One vector is turned by the same rotation once a tick. Each row is the vector after some number of ticks, and that number follows the row.
The counts run from 0 to 820.
[ 98 151 123  91 157 150 128  90  87 161 131  71 144 115 152 124 131 138
 140 110 123 129 128  88 114 103  97 101 108 130 121 112 154 152 121 180
 163 114 164 120 113 183 152 156 176 139 121  77 173 160]  775
[181 137 125 124 153 166 156 128 103 111 165 129 152 160 105 174 119  98
 164 128 143 149 124 159 122 132 141 174 163 130 165 130 114  95 152 158
 156  84 174 127  94 130 137 162 112 114 149 130 119 107]  348
[158 141 133 115 160 136 131 132 107 141 139 112 142 123 147  95 120 140
 163 179 157 137 171 161  98 135 154 102 174 162 155 160 104 148 158 202
 170 150 156 141 106 161 120 118 151 107 131 141 137  98]  800
[119 113 136  90 117 169 116 147 106 130 159  98 125  59 114 163 127 115
 104 134 122 136 162 123  75  92 123 113 117 159  90 149 122 141 157 189
 111 113 128 142  83 173 156 119 132 117 110 124  96 111]  505
[148 131  85 177 120 146 135 139 116 130 120 120 102 100 136 169 107 166
 126 111 129 149 154 143 143 128 172 147 148 127 104 130 163 150 146 139
 136 117  74 143 103 129 109 163  52 141 140 185 158 151]  131
[162 160  89 141 119 121 135 110  99 170 124 113  83 135 141  97 121 192
 150 138 147 125 169 147 133 153 138 102 149  95 142 132 161 157 137 158
 162 120  97 141 108 145  96 144 108 141 140 149 201 118]  816
[139  96 105 159 105 168 160 126 125 107 168 132 124 122 107 198 125  94
 134  63 119 147 138 121 144 116 167 164 117 122 121 113 154 117 104 151
 111  89 164 124  81 136 147 129  80 121 127 118 121 157]  210
[156 134 133 144 138 163 153 141  97 144 125 105 143 119 139 119 134 164
 153 182 156  94 155 160 111 117 155 123 193 123 144 150 109 152 159 201
 156 145 121 140  92 147 118 114 116  96 145 151 172 113]  747
[106 112 109 167  96 170 168 143 117  99 134 139 120 116 122 159 145 155
 160 115 120 136 163 118 142 118 179 166 150  95  99 120 140 131  91 189
 114 106 122 142 111 116 154 108  60 146 121 153 174 137]  63
[159 138 130  93 132 157 131 127 107 175 146  90 118 102 129 127 127 127
 117 141 129 115 175 140  97 110 108  77 111 132 124 160 116 154 177 170
 122 111 128 122  64 191 138 136 151  99 113  95 143 111]  760
[145 151 106 140 114 140  78 135 111 147 123  95  77  76 151 145 113 173
 113 128 167 177 144 124 106 133 146 122 150 194 105 150 154 150 174 155
 151 133 106 140 122 163 109 144 122 124 136 164 133 158]  199
[113 133 135  88  85 158 140 128 108 138 149 125 101 111  99  99 141 152
 147 139 115 130 185 112  81 132 126 107 113 107 119 134 125 125 112 201
 103 102 157 157  97 166 162 101 152 154 115  91 157  95]  312
[ 79 108 112  99 132 143 158 105 114 110 141 130 147 115 116 116 120 137
 172  99 106 155 146 117 124 118 134 152 109  82 101 108 149 120  82 180
 137  88 154 140 122 111 162 157 105 197 130 117 155 110]  234
[182 151 115 156 112 150 111 150 116 139 145 112  85 105 134 175 129 161
 129 125 173 155 136 139 114 135 150 143 183 180 126 157 143 121 184 162
 150 128 121 147 102 156 103 122 113  85 139 161 117 144]  200
[167 133 116 127 202 140 134 113 108 148 133  95 171 131 189 128  97 114
 158 145 152 150 141 169 137 107 156 108 159 145 149 138 112 147 160 169
 184 132 134 114 109 154 117 178 117 104 143 150 150 144]  600
[120 118 117 170 126 152 181 116 107 106 152 132 127 146 120 159 127 128
 160  89 128 133 120 123 157 124 180 155 164 114 149 109 170 130  92 182
 148 114 181 116  98 129 133 114 100 102 146 117 175 172]  340
[128 133 123 138 169 157 174 114  91 119 126 118 161 156 146 123 125 144
 200 135 142 132 115 137 151 128 150 160 187  98 139 109 135 125  97 184
 169 112 157 131 142 128 135 153 105 142 157 142 185 121]  417
[124 113 120 152 138 142 190 124 113 118 150 150 149 142 119 119 122 130
 183 123 136 127 157 161 148 141 185 157 170  95 160 129 131 135  82 204
 150 116 169 134  94 106 127 124  91 136 156 149 174 130]  671
[113  99  99 134 102 167 181 133 128 115 150 135 136 129 116 141 135 112
 156 120 103 129 189 124 117 111 164 142 116  83 103 122 118 116  77 176
  89  85 126 132 100 131 170 124  65 165 106 121 158  96]  434
[177 154 101 131 192 139 151 113  93 130 124 102 145 163 155 122 111 139
 188 138 154 160 124 152 142 140 136 141 174 125 154 119 131 126 147 143
 192 106 137 119 128 134 110 189 122 128 154 154 158 116]  601
[ 95 111 110 131 139 159 171 105 100 108 140 134 155 130 118 136 126 115
 173  94 116 143 127 117 149 117 156 160 135  95 136  96 157 124  76 183
 147 103 178 129 117 105 153 143  99 157 144 115 164 146]  287
[152 121  80 131 105 131  89 121 132 146 152 111  75  94 150 142 133 123
 105 102 142 186 182 115 102 129 164  87  86 199 112 148 151 137 144 152
 115 123 130 132 110 173 134 129 132 119 101 109 111 158]  768
[166 140 105 144 148 132 106 133 114 120 156 120 119 103 136 161 106 120
 131 113 173 190 128 149 126 145 169 136 166 198 150 156 139 128 167 174
 165 136 166 133 104 139 104 139 130 106 154 149 104 154]  531
[159 125  99  88 168 140  93 115 123 139 163 103 137 106 130 143 109  83
 132 112 144 204 163 141  92 123 127  93  99 182 135 146 113 115 152 149
 140  92 165 128 115 166 135 167 154 139 107 118  82 114]  598
[135 112 126  97 135 188 149 140 112 127 136  89 155 106 121 180 139 108
 145 147 106 112 163 137  92  85 108 139 121 101  87 133 108 130 144 160
 105  87 118 141  91 178 164 148 102 140 107 123 131  80]  188
[151 157 116 151 145 155 114 120  91 150 116  91 105  97 136 168 104 167
 115 130 165 140 116 141 133 123 129 155 168 153 119 141 167 147 185 147
 168 123 107 130  99 152  93 161 115 122 155 172 148 153]  15
[113 101  95 160  96 171 172 136 111 113 141 119 122 119 125 176 152 134
 151 101 105 123 175 110 127 102 161 138 117 100  96 106 144 127  86 159
  88  87 110 133  98 146 168 136  65 140 104 115 171 126]  819
[143 131 117 101 158 178 121 119 101 147 123  63 145 113 154 179 133 104
 133 121 112 151 121  98 102  83  87 122 103 143  95 111 138 127 145 137
 134  87 127 122 122 187 164 186 140 127 100 109 136 141]  520
[106  88 111 112 126 166 139 145 132 111 150 122 146  90 138 158 143 106
 150 133  98 160 186 122  91 102 161 112 118 145  79 144  91 127 102 180
  95 106 138 136 129 143 175 131 109 146  92 123 115  99]  304
[113  93 112 131  95 163 134 148 135 118 155 125 111  95 130 157 151 114
 140 122 100 155 199 115  86 110 163 120 111 147  85 137 117 120 111 175
  86  97 131 147 117 151 176 106 100 148  95 115 127 106]  250
[147 124  82 146 133 149 134 120 131  98 151 152 112 145 116 159 120 126
 174 103 137 204 151 136 120 148 169 167 143 139 116 128 129  86  97 148
 138  92 150 153 151 102 144 155  81 165 128 142 117 103]  356
